The rows below fall into families. The same turns and mirrors carry the whole set onto itself and the rows of a family onto each other. For each named row, which other rows are in its family? Write them in the order they are listed.
These 32 rows form 4 families of 8 rows each.
Bunu: [ -4   1   7  15  20  -6  -3   9  11  22 -14   6  10   4  -8 -17  -9  -6
  -3   5   9  -9  -1 -13  18   1 -16  -8]
Vetet: [  6  17   9   3  -6   5   1 -20 -16  -4   6  10   5 -14  -3 -12 -19  12
  -5   2   9   7  -2  13 -17  -2  -6   2]
Dipu: [ -2  -1  15  16  -5  -4  -3 -15 -26   4  11  -9   0   1   8   0 -11   7
  -7  -4   1   7   1   3 -10 -14  -6  11]
fofo: [ -4   8  10  22  20   3   6   8   9   0 -27  11  -9   2  -8 -10 -18  10
 -14  -6   7  -6 -16   1   8  14 -23 -17]
Daz: [  1   6  12  18  -7   8   0 -15 -14   1   0   1  -8  -7   1  -2 -20  11
  -6   7   0  16  12   8 -20  -8  -5   7]
pamob: [ -1  10  11  10  -5   9   1 -14 -23  -1  -1   1  -7  -7  -6  -4 -19  16
  -4  -1   4  14   9  19 -14  -1  -6   5]
posu: [ -2   9  12  18  -7   2   0 -18 -24   1   4   1  -9 -11   4  -2 -18  11
  -5  -3   0   9   2  14 -16 -10 -10   5]
mifal: [ -3   9  11  19  21  -1   4   5   9  -1 -25  17  -5  -1  -8 -15 -17  10
 -13  -7  11  -9 -17   6   9  11 -23 -18]
dala: [  3  -1  11  11  18   0  -6   9  19   9 -15   2  15  12  -9 -18  -8   1
 -15 -12  13  -3 -16  -2  17   6 -17  -4]
raz: [  5  15  10   7  -7  13   4 -13 -16  -4  -1  -2   0  -9  -3  -1 -21  14
  -7   2   3  14   0   6 -19   3  -4   7]
Boz: [ -3  -7  18  17  -3  -4  -6 -15 -17  -5   6  -4   3   5   3   2 -14  10
 -13  -3   8  12   3  -1 -15 -11  -1  18]
Logab: [  1   7  18  14  -4   0  -5 -18 -15  -6   5  10   5 -10  -3 -11 -17  11
 -10  -2  11  12   6  17 -17 -11  -9  12]
Lukos: [  1  -4  13   4  -1  -8  -3 -19 -19  -6  11  -4  10   7   3  -1 -14   9
 -10  -5  11   3  -9  -7 -13  -4   2  14]
Lem: [ -2  -5  11   9  19   0  -1  12  13   7 -15   6   9   9  -6 -19  -6   6
 -15  -7   7 -13 -11  -6  24   6 -12 -11]
fik: [-11   8   6  22  20   1   0  10  10   8 -29  12 -11  -5 -10  -5 -25   8
  -9  -4   7  -4  -8  -7   6  12 -19  -9]
ridib: [  5  -2   3  14  16   3  -1   7  20  19 -17   1   3  11  -6 -15  -9  -2
  -6   1   3  -6 -10  -7  16   6 -12 -15]
muzin: [  3  -1  11  16  20  -2   3   9   8  14 -13  -1   9  14  -4 -17  -2  -3
  -9   3   7  -8  -8  -9  20   3 -20 -14]
Lidum: [  1   3   4  14  18  -3  -2   1  19   7 -21  19  -1  -1  -9 -19 -17   6
 -10  -9  11 -11 -19   6   9   8 -16 -17]
dupo: [ -2  -2  14  14  -5  -7  -4 -19 -26   5  14  -3   1  -1   8  -4  -9   6
  -5  -2   3   5   1   6  -9 -16  -6   9]
lil: [ -5 -11  14   9   0 -10  -4 -17 -26   0   9  -7   2  10   0  -2 -10  10
  -7  -5   9   6   3   2  -7  -8   2  11]
gab: [-11   9   9  18  21  -7  -4   6  10   4 -23  21   0  -9 -12 -14 -23   7
 -10  -9  16  -9 -12   1   9   8 -21  -7]
Taga: [ -3  -5  10  11  17   2   0  13  13  10 -17   3   4  10  -5 -16  -7   6
 -13  -4   3 -12  -9  -9  23   8 -11 -13]
vof: [ -6   1  13  15  21  -2  -4  15  10  14 -15  -2  15   7  -9 -12 -10  -2
 -12  -5  13  -1  -5 -14  18   4 -19   3]
mumi: [  1   0  15  15  21  -1   1  12   8  10 -14  -3  13  16  -6 -16  -2  -1
 -13  -2  10  -5 -11  -8  20   4 -21  -9]
bepa: [ -3 -11  10   8  -1 -10  -2 -20 -25   4  10  -4  -2   9   2  -3 -10   8
  -3   1   6   3   5   2  -8  -9   3   5]
releb: [  0  11  12   8  -4   5   0 -16 -23  -2   2   6  -3 -10  -7  -9 -19  15
  -5  -3   8  12   8  23 -14  -4  -7   5]
lesi: [ -1   3   6  17  17   8  -1   9  20   4 -28   5  -6   6  -9  -7 -20   9
 -15 -11   6  -2 -18  -2   7  14 -15 -10]
muvoz: [ -3   4   8  12  16   6   3  11  14   4 -23  14  -3  -2  -9 -18 -14  11
 -13  -6   4 -11 -11   3  17  10 -16 -18]
mudus: [ -4   5  11  13  17   8   2  14  14   1 -25  11  -1   0 -10 -15 -15  14
 -17 -10   5  -8 -12   2  17  12 -16 -14]
Biso: [  4  -4   6   6  -4  -7   1 -22 -19   3  11  -2   2   4   7  -1 -13   6
  -3   7   4   0  -3  -9 -13  -5   5   3]
tuder: [  0  -7  12  16  -4 -10  -4 -23 -16   4  10   7  -2   1   6  -6 -12   5
  -3   6   5   2   7   1 -14 -14   1   5]
Pagur: [ -3   9  14  16  -6   0  -2 -17 -25  -3   4   2  -5 -11   3  -4 -18  13
  -8  -7   4  10  -1  16 -15 -10 -11   9]

Same family as fik: Bunu, Vetet, raz, Lukos, gab, vof, Biso
Same family as tuder: Daz, dala, Boz, Logab, ridib, Lidum, lesi
Same family as Lem: Dipu, posu, dupo, Taga, muvoz, mudus, Pagur

The rows below fall into families. The same turns and mirrors carry the whole set onto itself and the rows of a family onto each other. For each named row, which other rows are in its family? Write them in the order they are listed.
These 18 rows form 6 families of 3 rows each.
W: [ 18 -10  -6   8 -13 -18 -22   0   8  11]
P: [ 17  -8 -13   5 -17 -24 -21   4  11  16]
S: [  9 -16 -13   9 -12 -24 -22  -1   9  11]
Z: [ -8   8 -13  11  -7   2   0  11  -3  12]
K: [ -9  -5 -22   7 -26   1  -4   9  -9   9]
F: [ -4   3 -18  11 -18  -3   0  12 -12   3]
T: [  5 -10  -7   2  -7 -26 -17  -8   4  10]
B: [ -1  -5 -13 -17 -14  -2 -31  22  -2  14]
U: [  1   4 -21   5 -14   1  -1   3 -14   8]
X: [  7 -15  -5  14 -13 -18 -12   7  15  17]
G: [  0   7 -12   4 -19  -5   1   4 -14   9]
E: [-10   1  -9 -13  -7  -4 -34  19  -1  11]
R: [ -8   7 -11   9 -16   5  -6  12 -11   4]
J: [ -1   8 -10  -8 -12  -8 -33  26   6   8]
M: [ -5  -3 -16 -12  -3  -7 -36  16   6  14]
C: [-10  -7 -11 -13  -2  -6 -25  20   7  21]
Q: [ 11 -18 -11  10 -14 -24 -10   4   7   8]
V: [ -7   0 -13 -15 -16  -1 -32  15  -2  19]

Same family as P: G, V
Same family as B: W, U
Same family as K: T, J
Same family as R: M, Q

The rows below fall into families. The same turns and mirrors carry the whole set onto itself and the rows of a family onto each other. For each named row, which other rows are in its family? Write them in the order they are listed.
These 32 rows form 4 families of 8 rows each.
befo: [  1  10   8  -6   7 -21   6   7  13  13  -7  13  -6 -14  -7 -24  23   5
  -4  -4]
Nis: [  2  13  -7  12  -9 -10   2   5  -2   8 -17  23 -10   4  16 -13  23  -4
   1   3]
navub: [ -4   9  10   0 -14  16  -3 -17 -17  18   0  26   8   6   9  -4  12  -6
  -4   8]
sen: [ -7  16  17  -5  -6 -25   2   4  13  18  -5  12  -5 -14  -2 -25  27   3
  -8  -8]
fupuz: [ -4   8  24 -20 -23  -4  12  -8 -18  17  15  17   3 -13  -4  -9   8  -5
   0   0]
bov: [  3  -3  -3  -9 -11  -4  -5  -9  -4  -4   0  12   1  -2  13  -8  10   5
 -16 -12]
Goten: [-12   5  14 -24 -14 -13   7  -5 -12  18  18   7  13 -12  -5 -13  24   6
   2  -4]
kov: [ -8  11   5  -8  -8 -25   2  13   5   6   2   8 -11 -17  -5 -31  23   8
   5  -3]
zisug: [ -7  12  13 -25 -19 -13   7  -6 -19  22  18  11   3 -10 -10 -10  12   5
  -3   0]
Tobi: [ -4  -9   0  -4 -17 -14   4  -6  13   7   8  13  -4   1   9  -8   4   3
  -4  -8]
rudir: [ -3  -6   2  -8 -13  -8  -3  -3   3  -5   6  12 -10  -5   7  -3   8   7
  -5 -13]
nor: [-15  22  18   0 -11  -5   3   4  -8  29   1  21  -4  -8  -9 -26  25  -4
  17  18]
lusa: [  8  -2   0 -15  -6   1  10  -4   2   4   6   9   1  -3  12 -13   4   8
   0 -12]
sot: [ -8  28  15  -5  -4   4  -4   2 -25  18  -6  21   1 -12  -5 -26  30  -1
   4  13]
pap: [  3  10   9 -13 -24   0  -9  10  -9   5  -5  -1   6  -8   8 -19  17  16
 -11   8]
ralo: [-15  10   6   4   3  -9   8 -15  -3  20   6  35 -10  -3  -5 -15  18 -15
  12  -2]
Pur: [-13  10   7  -3 -28  12  -7 -12 -25  12   9  21   3   2  10 -11  12  -3
   5  10]
lev: [-11  11   9  -2  -4  -6   7 -10   3  13  15  34  -1  12  -9 -17   4  -3
   4  -9]
solu: [ -2   7   9  -2  -2 -18   5  -9  -2  25  13  36 -13   4  -4 -22   3  -3
   2   0]
gapul: [  3  10   0   7 -17  13   0 -11 -15   3   3  20  -3   7   3  -1  15   3
   8  14]
Baga: [-15   9  15 -15  -4 -23  -1   6   3  21  -1  14  -1 -18   0 -34  20  -2
  -7  -8]
fav: [ -9  26  13  -1  -8  -2   2  -2 -15  30  -4  22   7  -6  -4 -32  26  -6
   6  18]
buter: [ -1   9   5  -7 -18  -3  -9   5 -15  12 -13   0  -3 -22  12 -18  30   5
  -3  14]
Filik: [ -5   8  10  -5 -14   0 -10   4 -11   9  -3  -5   2 -17   9 -17  23  14
 -12  18]
bazel: [  0  15   1  16  -7   3  -8   1  -1   7 -16  27 -16   1   8 -21  11  -4
  -1   9]
luk: [-14   8  22 -21 -13   1  -3 -10 -10  17  19  11   7 -15 -13 -22  12   7
   0   3]
deri: [ -7  12   5  -4  -7  -9  10  -9  -1  16   5  39  -5   6  -6 -18  12 -12
  13 -13]
beba: [-20  22  16   6 -15 -10 -11  -1 -14  21  -4  25  -5  -8  -9 -22  31  -7
   1  17]
redeb: [ -5   4  -2  -4 -15  16  -2  -9 -25   7   7  22   2   3   6 -10   9   0
   9  13]
gudu: [ -7  11  -9  11   1  -6 -13   4   6   8 -13  17  -7   3   7 -26  27   7
   1   5]
Duta: [ -9  12   6  -7 -20   8  -6   4 -10   0 -11  -2   9 -14   8 -12  32   5
  -1   5]
sapo: [ -5   7   2  16  -3   4  -8   1   7   3 -16  23  -6  -1  14 -25  23  -3
   4   6]

Same family as solu: Nis, navub, kov, lusa, luk, beba, Duta
Same family as Goten: befo, bov, nor, Pur, lev, buter, bazel
Same family as zisug: sen, rudir, fav, Filik, deri, redeb, sapo

The rows below fall into families. The same turns and mirrors carry the whole set onto itself and the rows of a family onto each other. For each named row, which other rows are in its family? Write them in the order they are listed.
These 30 rows form 5 families of 6 rows each.
sorim: [ -2 -15  -5 -22  -5   2 -11  19]
Fepel: [ 16  -3  14  -8 -16   5 -20  29]
gul: [ 14  -6  14 -10 -18   6 -17  30]
bevi: [  7  16   3 -25 -15  -2   5  17]
miga: [-14   3   6  -5 -15   2 -14   7]
Kam: [  8   1   6  -3 -17 -22   0  19]
Buf: [  7   5   6  -7 -12 -21   2  20]
zera: [ 23  -2   3  -7 -15   8 -16   4]
fef: [-13   3   2  -5 -11   2 -12   6]
vef: [-12   4   8  -2 -10   1 -10   5]
Batan: [ -4 -11  -3 -24  -2  -1 -11  20]
Ravu: [ 10  -4  10  -6 -17   9 -18  32]
Gipam: [-15   2   3  -3 -10   1  -7   8]
Fif: [ 25   0   1  -9 -18   5 -17   5]
zago: [ 15  -5  16  -9 -13   8 -19  27]
vuf: [ -7 -13   0 -24  -4   0 -15  17]
nir: [ 23  -1   3 -11 -13   5 -17   1]
viz: [  6  -2  10  -8 -14 -24   0  17]
Noser: [  9   3   9  -6 -14 -21   4  21]
sezo: [-14   5   6  -5 -17   0  -9   5]
donu: [ 23  -3   3  -8  -8   6 -15   2]
Dito: [ 13  15   5 -26 -15   1   4  17]
futud: [ 16  -1  11  -8 -19   6 -18  32]
bila: [ 11  12   2 -26 -17  -4   6  17]
pif: [ 13  10   4 -24 -21  -3   8  15]
rotop: [ 25   1   2  -8  -9   2 -13   2]
gapo: [ 12  -1  10  -7 -15 -22   2  17]
nuda: [ -6 -14  -5 -22  -4  -1  -6  17]
kez: [ -8 -12  -1 -24  -3   2  -9  16]
Veme: [ 11  13   1 -24 -16   1   8  16]

Same family as bevi: miga, donu, futud, gapo, nuda
Same family as Ravu: sorim, viz, sezo, Dito, rotop
Same family as Fepel: zera, fef, Noser, bila, kez

The rows below fall into families. The same turns and mirrors carry the whole set onto itself and the rows of a family onto each other. For each named row, which other rows are in its family? Write them in the order they are listed.
These 32 rows form 4 families of 8 rows each.
sivu: [ 14  10  10 -12  13  -6   9 -11 -14  -1  -9  14  10   7  -5 -18   4  16
   6  11]
ludol: [ 14   5  16 -10  14  17   0   4   0  -6   9 -23   4  -6 -13 -19  -4  13
  11   8]
Zegen: [ 19   5   3 -14  21   5   0   8  -4  12 -13  -2  -8  15 -12 -11 -20   5
  -7  -2]
gamot: [  8   6  -5  -1  15  15  -5 -14   0  -1  -3   1 -15  14 -24 -20   7  31
  10  -7]
fil: [ 13  14  -3 -13  -8 -13 -11  -5  11  13 -13   7 -12  27  -4 -10   3   9
   2   7]
Kapip: [  2  17   5  -3 -12   7  -7  -9   5  -6   1   5  -2  -2  -5 -20  14  22
  14  22]
Fupip: [ 22   9  18 -11  -3  -8   0   4   8   6  -7  -4   5   2   9 -16  -4  -1
   2  20]
Ras: [  2  16  11  -3 -14   2 -11  -4   7  -6  -4   0  -7  -2  -7 -14  18  21
  23  13]
meluz: [ 18   1  -1 -13  18   7   5  -1   7  12 -12  -2  -7  16 -11  -9 -21   6
  -7  -4]
Lam: [ 22  14  11 -10 -10  -2  -1   6   5   7  -8  -6   2   7   6 -18  -8  -5
  11  22]
vager: [ 20   8  18  -9  -6   0   8   8   0  13  -4 -12  -1   3   6 -17  -5   1
   3  21]
bes: [ 11  12   4  -4  -6  17 -14   7  24   5  -2 -21 -24  10 -16 -14  -7  11
   8   2]
Paz: [  3  14  -5  -4  10  20  -4  -8   3  -3  -4  -3 -19  16 -29 -16   1  28
  13  -7]
pup: [ 15  12   3  -3   2  15 -17   7  28   5  -6 -19 -22  14  -6 -14  -8  14
   6   7]
Pes: [ 19  10  13  -7  16  19   7   3  -4 -10  12 -20  -1  -2 -16 -17  -6  15
   3  11]
pinaf: [ 13  13   1 -12  13  -3  14 -10 -11   5 -14   9   9   4 -17 -20   7  12
   0   5]
Vug: [ 18  16  18 -15  -7  -3   1   9  11   5  -8  -8   1   4   4 -12  -9  -4
   4  20]
funis: [  7  13   1  -9  -7  -7 -11  -8  14  13 -23  13 -14  19  -4 -15   4  12
  12   2]
Nebik: [ 16  13  18  -5  10  15   3   6  -5 -11   5 -21  -2  -7 -14 -22  -4  22
   5  10]
Ruped: [  8  23  15  -3 -10   5  -9  -4   3  -9   1  -5  -7   2  -9 -23  18  21
  21  17]
lup: [ 11  18  -2  -5  -6  -5  -5 -10  10  10 -20  16 -18  24  -7 -13   1  14
   3   6]
Bedur: [ 24   7   3 -13  22  10   7   0   4   9  -8  -7  -7  19 -13 -17 -20   6
  -8   0]
zikuf: [ 16   8   2 -12  13  -2   6 -11 -16   3 -10  13   7   4 -15 -22   7  20
   9  11]
beb: [  9  15  11  -4  -5  14 -10   7  26   0  -1 -20 -21  13  -5 -10  -9   7
   4   2]
nul: [ 12   9  18  -3  16  25   7   0  -1  -9   2 -13  -2  -9 -16 -23  -6  18
  12   5]
fal: [ 24   6   9 -12  20   5   3   4   5  10 -12 -12 -12  20 -15 -12 -17   5
   0  -9]
lagi: [ 12   9  13  -4  -5  15 -19   5  21  -1   2 -16 -22  14  -4 -11 -10  15
  15   8]
sesor: [  3   9   3  -6  18  14  -4 -11   6  -3  -3  -2 -16  11 -26 -14   6  32
   3  -9]
pila: [  9  10  -5 -11  -3  -3  -7 -11  16  15 -16  14 -13  24  -7 -10   2   5
   9   3]
fela: [  5  15  -4  -6  15  12 -12 -13  10  -9  -7   5 -13  15 -27 -15   2  26
  11  -8]
dup: [ 10  11  10 -13   5  -2  13 -12 -18  -1  -5  13   7   4 -14 -19   6  12
   8   6]
Vog: [  7  19  10  -2 -12   7  -4 -13  14  -8   1  -5  -6   3  -9 -21  16  22
  21  16]

Same family as Paz: Fupip, Ras, Nebik, Bedur, zikuf, beb, pila
Same family as Kapip: fil, vager, pinaf, nul, fal, lagi, fela
Same family as pup: ludol, Zegen, Lam, lup, sesor, dup, Vog

